One turn or mirror swaps these rows in pairs. Which row does each one swap with?
The rows were stretched afterwards, more along some directions than others.
j501: 19; 10; 14; -15; 1; -20; 26; 0; -2; -1; -1; 17; 13; 4; 25; -4; 17; -18; -24; -10; -7; -2
j139: -2; -14; -16; 2; -12; 13; -26; 8; 9; -18; -5; -27; 4; -4; 24; 21; -16; 24; 18; 6; -5; 0
j111: 14; 19; 4; -12; 15; -21; 4; -7; 5; 10; -8; -1; 6; -4; 2; 15; 9; 14; -12; -14; 7; 4
j334: 1; 3; -20; -1; -18; 17; -22; 10; 16; -5; -1; -18; -21; -7; -23; -2; -25; 11; 38; -15; 1; -27
j861: -4; 9; 2; -13; -15; -8; 1; 11; 9; -13; -2; -20; 7; -4; 9; -10; 0; 11; 11; 4; -25; -7
j426: -5; 13; 16; -14; 24; -22; 26; 4; -12; -17; -4; 23; 21; 2; 6; 9; 9; -11; -20; 5; 2; 0
j849: -5; 9; 7; -5; 6; 17; 8; 8; 28; 17; 19; 6; -11; 19; -34; -20; 9; -8; 31; 2; 13; -24
j13: -29; 18; 10; -22; 7; -18; 1; 20; -8; -21; -10; 3; 19; -5; 16; -8; 30; -20; 11; 7; -2; -14
j419: -19; -11; -14; 9; -12; -3; -12; 27; -6; -24; -21; -36; 6; 3; -19; -17; 1; 8; -4; 14; -4; -54
j324: 2; 30; 7; 16; 25; -22; -6; -1; 0; -27; -2; -4; 4; 1; -4; 16; 8; -7; 1; 36; -23; -14
j3: 22; -8; -8; -18; -28; -14; 2; 7; 13; -3; 0; 0; 9; -15; 39; -10; 2; -6; 6; -17; -12; -1
j299: -20; 15; -7; -5; 19; -7; -22; 2; -25; -41; -19; -8; 7; -12; -5; 31; -23; 14; -5; 17; -4; -26
j294: 1; 23; 0; 12; 17; -18; -11; 2; -3; -31; -11; -22; 3; -3; -19; 13; -5; 4; -4; 33; -21; -31
j425: -26; -18; 4; -9; -1; 17; -7; 9; -13; -1; 1; 7; -9; 2; -15; -9; -5; -18; 21; -2; 29; -17
j86: -27; 15; 10; -22; 10; -9; 2; 21; 0; -29; -7; 1; 15; -1; 22; -6; 26; -12; 11; 12; 0; -13
j526: 6; 29; 6; 12; 22; -16; -6; 0; -2; -28; -10; -14; 5; 1; -9; 16; 3; 0; -6; 31; -25; -22
j576: 2; 11; -17; -4; -3; 8; -32; -3; -10; -28; -21; -21; -13; -18; -6; 25; -33; 17; 11; -13; -7; -35
j182: -6; -23; -20; 5; -13; 18; -28; 10; 7; -19; -10; -22; 9; -2; 20; 26; -12; 23; 12; 9; -14; 2
j959: -18; -8; 9; -9; 6; 16; 0; 0; -9; 4; 6; 11; -11; 1; -5; 7; -6; -22; 23; -8; 34; 5
j161: -17; -11; 7; -9; 1; 18; -6; -1; -12; 2; 3; 12; -8; 2; -1; 5; -6; -23; 30; -4; 29; 3
j623: -4; 6; 2; -16; -11; -7; -2; 6; 10; -13; 1; -15; 7; -8; 10; -3; -4; 15; 14; 4; -26; 1
j477: -2; -24; -24; -4; -27; 27; -4; 10; 11; 10; -5; 16; -1; -4; -3; 0; 19; 7; 19; -28; -9; -17
j559: 21; -3; 4; -16; -9; -20; 21; 5; 6; -2; 0; 13; 11; -6; 29; -11; 12; -15; -9; -14; -4; -8
j484: 19; 21; -5; 20; -16; -9; 5; -10; 10; 25; -6; 1; -13; 6; -20; -20; 11; -6; 16; -7; -11; 6
j514: -13; -11; -6; -11; -17; 13; 2; 12; 15; -8; 14; -4; 0; -5; 5; -1; 7; 8; 23; 6; -27; -1
j367: 10; 10; -8; 25; -1; 9; 0; -13; 14; 19; 2; 8; -6; 19; -27; 0; 9; 9; 12; 11; -15; 13
j800: -31; 4; 15; -20; 13; -5; 9; 20; 2; -15; 1; 10; 20; 7; 10; -11; 31; -20; 17; 14; 6; -7
j496: -25; -23; -10; -4; -20; 11; -3; 26; -7; -8; -20; -24; 0; 1; -31; -24; -8; 0; 17; -4; 18; -43
j539: -6; 14; 16; -8; 19; -10; 3; -17; -11; 8; 6; 16; -6; -1; 2; 22; 9; -13; 3; 3; 19; 16
j450: 3; -5; -20; -2; -25; 3; 2; 7; 8; 13; -20; 11; 1; -8; -14; -15; 23; 12; 3; -31; -8; -29
j323: -5; 5; -12; 10; -1; -2; -11; 22; 2; -31; -15; -34; 2; -1; -23; 1; -9; 13; -9; 16; -19; -47
j440: -17; 14; 1; -8; 21; -6; -7; 0; -26; -38; -25; 2; 13; -8; 0; 28; -7; 6; -16; 10; -4; -22
j184: -5; -3; -10; 3; -12; 18; -17; 7; 23; 11; 8; -10; -20; 4; -34; -11; -12; 8; 44; 1; 5; -27
j725: -19; 12; -7; -8; 16; -2; -20; 0; -23; -40; -26; -13; 4; -10; 1; 31; -20; 10; -9; 6; -1; -30
j128: -3; -24; -22; -10; -24; 6; 1; 13; 3; 11; -13; 13; 3; -10; -9; -10; 18; 4; 5; -34; -10; -24
j503: -13; 13; -2; -20; -19; -30; -19; 14; -8; -13; -18; -8; 3; -25; 30; -21; 23; -22; 15; -16; -20; -10
j399: -15; 10; 17; -5; 17; 8; 10; 12; 27; 16; 24; 12; -3; 22; -22; -15; 18; -16; 33; 13; 13; -4
j799: -7; -25; -14; -18; -21; 31; 4; 6; 15; -3; 11; 16; -3; -8; 6; 5; 7; 6; 29; -17; -22; -1
j40: -21; 6; -10; -8; 14; -1; -26; 0; -25; -44; -24; -7; 5; -12; 0; 34; -21; 12; 0; 10; -7; -27
j881: 18; 16; -7; -6; -1; -17; 3; -3; 5; 14; -18; -4; 11; -1; -2; 1; 20; 18; -21; -21; -3; -11
j117: 29; 33; 7; 0; 7; -10; 12; -10; 11; 11; -14; -7; 3; 4; 2; 9; 16; 15; -20; -13; 1; -8
j381: -1; -6; -12; -1; -17; 17; -18; 9; 14; 8; 10; -13; -20; -5; -24; -11; -15; 3; 33; -8; 2; -30
j118: -1; 8; 18; -6; 22; -8; 3; -15; -7; 11; 10; 15; -9; -1; 10; 20; 3; -14; 8; 2; 20; 20
j308: -16; 12; 5; -8; 24; -12; -3; -3; -27; -32; -22; 6; 14; -4; -2; 27; -8; 5; -18; 12; -3; -22
j464: 8; 31; 7; 8; 25; -12; -17; -19; -6; -11; -1; 19; 4; 4; 19; 22; 11; -20; 19; 16; -7; 12
j591: -2; 12; 12; 1; 5; 14; 11; 7; 28; 15; 17; 9; -9; 18; -25; -20; 12; -16; 38; 9; 11; -7
j984: 8; 29; 6; 4; 17; -16; -20; -13; -10; -9; -6; 20; 4; 5; 16; 10; 9; -27; 26; 11; -2; 15
j918: -10; 1; -18; -10; -12; 10; -33; 6; 11; -6; 0; -11; -15; -12; -19; 3; -22; 12; 43; -15; 0; -26
j467: -27; -16; -3; -10; -3; 25; -5; 12; -9; -3; -2; 6; -7; 6; -17; -4; -2; -15; 28; -9; 31; -18
j400: 27; 0; 3; -15; -21; -22; 15; 5; 7; 3; -8; 4; 8; -13; 23; -12; 2; -18; -2; -16; -10; 3
j835: -15; -10; -14; 5; -13; -2; -14; 23; -4; -22; -23; -37; 0; -1; -28; -12; -9; 18; -2; 10; -10; -54
j542: 20; 15; -6; 22; -16; -5; 12; -8; 10; 28; -3; 3; -10; 10; -20; -21; 17; -7; 9; -6; -10; 5
j928: -24; -12; 1; -12; -4; 16; -5; 7; -16; -3; -6; 7; -4; 3; -17; -6; -3; -20; 30; -11; 31; -18
j569: 7; 34; 12; 8; 17; -14; -19; -16; -6; -9; -5; 16; 5; 10; 22; 7; 10; -27; 24; 16; 3; 15
j213: -4; 18; 13; -15; 21; -17; 23; 0; -7; -12; -1; 25; 18; 9; 7; 10; 9; -14; -22; 3; 3; 1
j214: 3; 39; 2; 7; -4; -20; -15; 2; 4; -11; -12; -6; 18; 16; 18; -20; 14; -8; 34; 15; -3; 4
j327: -11; 3; -12; 11; -2; -7; -14; 18; -1; -26; -18; -33; 5; -2; -32; -6; -13; 23; -7; 22; -13; -47
j621: -11; 7; 16; -14; 18; 4; 3; -15; -8; 9; 11; 26; -7; 1; 1; 13; -1; -14; 17; 2; 22; 17
j236: 4; -17; -15; -4; -20; 6; -28; 13; 5; -19; -6; -32; 9; -6; 33; 16; -18; 11; 16; 2; -10; -1
j904: -9; 14; 13; -7; 26; -17; 14; -3; -27; -26; -10; 15; 18; 0; 4; 18; 4; -12; -25; 15; 0; -3
j169: 2; -8; -14; 24; 0; 20; -5; -7; 8; 6; -6; -5; 2; 17; -16; 16; 3; 20; 8; 16; -12; 10
j590: 11; 27; 9; -7; 11; -21; 9; -13; 5; 13; -4; 7; -1; -4; 0; 14; 6; 3; -1; -7; 9; 22

j623 swaps with j542
j161 swaps with j440
j861 swaps with j484
j118 swaps with j426
j214 swaps with j503

